Each path below is one point turned by a fixed rotation once a step. After each direction that follows a path, write how fast that rotation turns it, in degrees each step (0 if it stays still).
Each turn is a multiple of 5 degrees from 10 to 175, or 0.
Each row of a path follows its step; steps can be skipped.
path 1
step 0: [ 10  -3   7 -11   5  11  11  -2   6  -1 -15   5  -4  -1  -3   2 -10  -3
   6  10  -6  -3   6  10   8  13   1   1 -16  13   2 -10 -21   8   1  -1
   8  15   2]
step 1: [-10  -1  14   0  11   7   2   1  -7   0 -12  23   2 -21  11  -3  -3   0
   4   5  12 -15   7  -2  -3   6   1   7  -4  -2   4  -4  -6  -9 -14   6
   3  11   7]
step 2: [ -2   9  14   0  -6  14  -5  17  -1  13  -9   2  11  -9  -4  -2 -11  -9
 -11  11  16 -10   4  -7 -10   0  -7  -7  -3  -3 -10  14  -4  -1  -1   8
   4  -5 -10]
step 3: [  2  -1  -4 -13  10   9  12  10   3   8 -12  -3  -6  -7   0   5   0 -20
 -13   3  12   8   1   2  -1  23   6  -4  -1  -1  -8  -9  -5   3   9  -1
   1  -8 -13]
step 4: [ -4  -3  -4 -15  12  13  11  10 -11  -3   7  -3 -12 -14   5   1   1 -16
  14  -1  -3  -7  16  -5  -5   6   3  15   1   4  -6   1   1  -6 -11  -4
 -14  -2  -5]
step 5: [ -3  18   2  12  -8   9  -1   8  10   0  10  -4  -5 -16   2 -13   6 -17
  -2  10   1   3  14  -2  -7   1 -11   3  -1  -2  -2   7   6 -11 -15 -16
   3  -5  -1]
step 6: [-10   4  -9   3  -5   4  -3   8   2  10  -1 -11  -8  -9  11 -10  17  -4
  -2   8  13  10   5   5  10   3  10  -1 -15  -6   1  13   4  10  15 -13
   2  -3 -12]
step 7: [  4   5  -1   2   4   5   8   2  -5   2   0  -5  -2   1  15 -13   7  -1
  10   1  -6  18  10  -2  14  -2   7  18   8   4 -10   4 -19  12   6   0
 -18  -4  -6]
step 8: [ 14   9   4  14  -5 -12   1   4  -5   0  -1  -2  -1  -1   5 -15  13 -17
   3  -2 -10  -2  12 -11  18   3  -1   8  -5  17   6   3  -8  -5 -13   3
   6   8   5]
step 9: [ 15  -1   7  11  -7  -2  -8  -4 -10   5  -8   1  -2  -8  12  -8  12  -1
   9   7  13   4  -2  -5  -8 -16   7   3 -20   7   1  -4  -3   1   3  -5
  22   2  -6]
step 10: [  3  -9   1  12  -4  14  -4  16  -5   7 -13   5  17   5  16  -1  -1   8
   4   5  -3  13   2  -4   0   0   0  -1 -17   1  -4 -18 -11  10   3   6
  -8  -1  -5]
step 11: [  8  -5   1   1   7  -9   2   9 -10   0  -8  13   4   4  -3 -11  -7  -3
   3   7   2   6  16 -21  15   9   5  -5  -4  -5  -5 -14  -2 -19   0  17
  -2  -3  -1]
Directions:
[ 0  3 -1  4 -1 -1 -1 -5 -5 -5 -4  2  1  0  2 -4  3  1  3  5 -5 -3 -4  1
  4 -2  0 -5  0  5 -1 -1 -1  3  2  1  0 -2  0] | 35
[ 0  5  3 -7 -1  5  1 -1  0 -1 -1 -1  0 -5  5  2  0 -4 -4  3 -2 -4 -2  1
  2  2 -2  1  5 -2  0  2  4  0  3 -2 -1  2 -2] | 25
[ 7  5 -1  4  2  1  0  2 -1  2  2 -1  4 -2 -3 -1 -4 -1  4 -2  1 -2 -1 -3
  3  1  2 -6  3 -4  1  5  1 -2 -3 -2  2  0  2] | 115
[-5  1 -5  2  2  3 -1  1  0 -4  1  1 -5 -1 -6 -1  2 -3  2  1 -1 -1 -4 -4
 -2  5 -2  3  1 -4 -4  3  2  4 -2 -1  1 -5 -2] | 35
[-1 -3 -3 -4  1 -6  1 -1 -4 -2 -1  3 -3 -3  4  2  6  1  2 -3  5 -1 -1  2
  4  2  4 -2 -3 -5 -1  3  2 -4 -1  3  3  0  0] | 140
[ 0  0 -4 -1 -5  2  1 -7  1  0 -3 -1  3  1 -2  0  1  4 -4 -1  3 -1  1 -6
 -1  3  5  2 -2  3 -6  1  2 -1 -3 -3 -3  2  4] | 0
path 2
step 0: [  1  -1 -10   3  -2   1  -4   3 -16  -2  -9  12   2   7  -1   0 -18  12
   1   7   3   7   7  22  -3  -2   9 -13  11   6 -21   6  -6 -12   1  15
   8   7   2]
step 1: [ 13 -13   4   6  18   7   7  11  -2  -4   4   4   2   1   1   4 -14  -6
   6   7   7   2   3   7   6   2   5 -20  10  16  12  12   0 -16   1   4
   1 -17 -11]
step 2: [  4   0   4   1   5  -5   8  11  -6  -4   4  18  -8  18  -6   7   3 -18
  -5  -7   4   6   2   8   5   9   6  -2  16  -7   6  -6  -2  -5 -10  -8
  18 -16  15]
step 3: [ -5   6   3   2   1 -10  -7   3  -9  -1   3   2  -3  10  -2  11 -16 -11
 -18 -15 -11 -17   9 -12  -7  -5  17 -12  13  -6  -5   9  -2  -4 -12   8
   4   1  -2]
step 4: [  5   8 -12   9  10  16   9  11   1  -7  -3  10  14   1  -9  -2 -10 -11
  -8 -16  -6   5  25   4  -8 -10   6   7  -2   3  -3   2   7  -1   0  16
   1  -1  -9]
step 5: [  4  -7   0  14   2  13   0  20  -3 -11   1   0  -5  -4 -18  18 -10 -14
  -1   4   0   6  -8  -3  -7 -17  -5   6  -5  -2   4  -4  -8 -15  -1  -1
  17   6  -5]
step 6: [ -1  -2   5   9   5  14  -3   7  11 -13   1   3  -2  18  -9   3  -4  -4
 -20  -4  15  13 -12 -13  -6   0   8 -11  -7   0 -13  13  -4  10  -8 -10
   5   1   6]
step 7: [  5  11 -18   3   4  -5  -9  -7  -9  -5   3  -7  10  13   1  -3 -14  -4
 -23  -4   0  11   6 -17   3   9  -7   4  -7   8  -2  10  -1 -13   7  -7
  15   1   2]
step 8: [ -3  -4 -15  16   4  11  -2   3  -9   8   5  -5 -13   4  -4   3 -13   7
 -22   9 -10   2  12  12 -15  -2  -4   8   0  17   2  -1   3   4  -2 -16
   1  -6  -5]
step 9: [ -1  -3  -9   2   8   6   5   1  -1   2  -6   7 -18  11  -9   0 -25   8
  10   1  -4  11  -2  13  -1  -2  -5 -10  -8   9 -24  -2  -9 -11  -8   1
   6   3   8]
step 10: [  4 -10   1   9  23  -3   8  -2   3  -7   2   1  -6  21  -1   2 -14  -4
   9  10   3   4   6 -14   9  10   2 -17  -4  10   9   3   5 -14  -8 -10
  -9  -3  -9]
step 11: [ -5   1 -12  15   1 -14   4   1  -6   2  -5  13  -7  27  -3   4   5 -17
  -6   0   1   9  14   6   5  15   0   7  10   2  12  -5  -6  -1 -10  -4
   1   8  12]
Directions:
[-1 -4 -2  1  5  2 -4  5  7  1 -2  0 -1  1  1 -4  3  2 -1 -2  2  1  3  3
 -4  3  2  0  1 -2  1  1  5  5 -3 -1  0 -2 -3] | 160
[ 3  3 -1  0  0  3 -6 -3  1 -1  7 -3  2 -1 -5 -1  3  8 -4  5  1  2 -1  2
  0  1 -3 -1 -2  1 -1  0 -2 -1 -2  0  2  0  1] | 40
[ 1  0  0  5  1 -1  0  2  2  3  1  3  2 -6  2 -3  2 -3  0  1 -2  2  3  1
  2 -2 -4  4  1  2  8  1 -6  0 -2 -5  2 -1  0] | 115
[-2 -2  6 -1  4 -4  1  2 -2  0  2 -3 -2  3  1 -4 -2  2  0  1 -3  1  3  6
  5  3 -3 -1  5  3 -1 -2  0 -3 -1  2 -4 -2  3] | 40
path 3
step 0: [ -7   4   9  -8   5   7  16  -6  11 -13  -1  -3   9   2 -10  -7   8   7
   5   0 -14  -4  10   8   7  -1   4 -17  -3   7  -9  -2  -4  10   3  -8
  -3  15  10]
step 1: [  2   0  -7  -6  -1  -6   9  -9   1   7   0  -5  -3  16   6   1  -9 -18
 -13   2 -11   3  -1  10  -5  16   5   0   7  10  -1  -4 -16   5   2   3
 -16   8  10]
step 2: [ -7  -5   1   0 -14  -7   1  -5 -25   0   7  -1   8   4  -5  -3 -16  13
  -9   3  -2   5  -8 -16  10  -1  -5  -4   5   7   6   0  -4   6   0   9
  -5  13   6]
step 3: [  2  10  10  -6  -4 -11   6   2  -6 -16   0  -1  -7   0  10   2  14  -2
  -1  -7   8  18  -8  -3   6  -5   3  -2  19  -2  -2  11   2  12   6   8
  -2   9 -15]
step 4: [ 15  -1  -3   1   7  -7  10  24   1   6 -10  -1   6  -6  -5 -13   0 -10
   4 -19   9  -2  -1  -4   4  -4   3   7   7   4   7  -1  -4   5  -3  -7
   2  17   2]
step 5: [  4   8 -14   2   9  -2   0  -7   7  -6   3   7  10   9   0 -29  -8   0
 -10  -1  17   6   3  -3   7   0   5   4  -5  -5  -7  -5   3  -3 -15   4
  -7  -2  -7]
step 6: [  2  -6  -6  -1  -4 -10  -8   2   1 -22  -7 -18   5  12   6 -17   4   5
  -7  -2  -1  -5   8   3  -2   5  -6 -14  -9   2   5  12  -5  -8   3   1
  14  -1  -1]
step 7: [  6  -7  -4 -12  -2   1   6   0  -1 -15  -5  -2  -4  -7   3   4 -14   1
  -9 -13 -11  -3  -2   9  10  10   2   5  17   1   3   1   0 -23  -2 -10
  -2 -12  -7]
step 8: [  3  -3   0   0  10  17   7  -8 -22  -2  -3  11  16  -5  -2  -8   1   3
   3  10  -3 -16  -4   9   0  -3  -9   1  13  -7  -3   8 -10  -5   3  -3
   1   6  -7]
step 9: [  5   3   0  -4   2   3   8  -9  -4   3  10 -18  14   5  -3   7   5  -7
   8 -14   7  11   0   0  -9   5  -6  -3   6 -21 -17  -1 -14  -4   4   5
   2  -4  -1]
step 10: [ -6   3   2 -20   8  -2 -10   3  -8   9 -17 -13   9   0  -3  -5  -7  10
  18  -3  -3  14   1  -6 -11   6  -8   7   0   8   0   1  -1  -1  -5  -8
 -10   1   3]
step 11: [ -5  16   5  -5   4   9   6  -5   1  -8   0   5  -8   6  -4  -7  -4  -3
   6  -6  -8   1 -12  -5  -4  10  -9 -15  -4   8 -16   0  19  -6  -9   0
  -4  16  -7]
Directions:
[ 0 -2  2 -2  1 -5  3  3  3 -2  1 -3  1 -1 -1  1  5  0  0  1 -1  4  4  1
 -2  6  2 -2  3 -2 -1  2  1  4  6 -1  5 -5  2] | 120
[ 1  4  1 -2 -1 -4 -2 -1 -2  5 -4  6  1 -1 -8 -1 -2  5 -4 -1 -1  2  1  2
  3  4 -2  2  0 -3  2 -3  2  0  1 -2  0 -2  0] | 130
[-3  1  0  0 -1 -3  2  0 -2  3  3  0 -1  2  1  3 -4  2  5  2  0 -1  3  2
  1 -2 -4  4  8 -2 -1  2 -3 -2  6  5 -1  4  1] | 55
[ 0 -1 -3  2 -1  2 -5 -1  5  6  3  4 -1 -1  1  6  3 -1  2  3 -1 -1  1 -1
  1 -4  1  0 -2  0  5  0  6  1  3  0  3 -3  1] | 0
[-5  2  2  3  4 -4  0 -7  3 -2 -2  5  5  0  2 -2  3  3  1  4 -3  0 -3  0
 -2 -2  1  0  2  3 -4  1  0  2  0 -1  3  2 -6] | 135
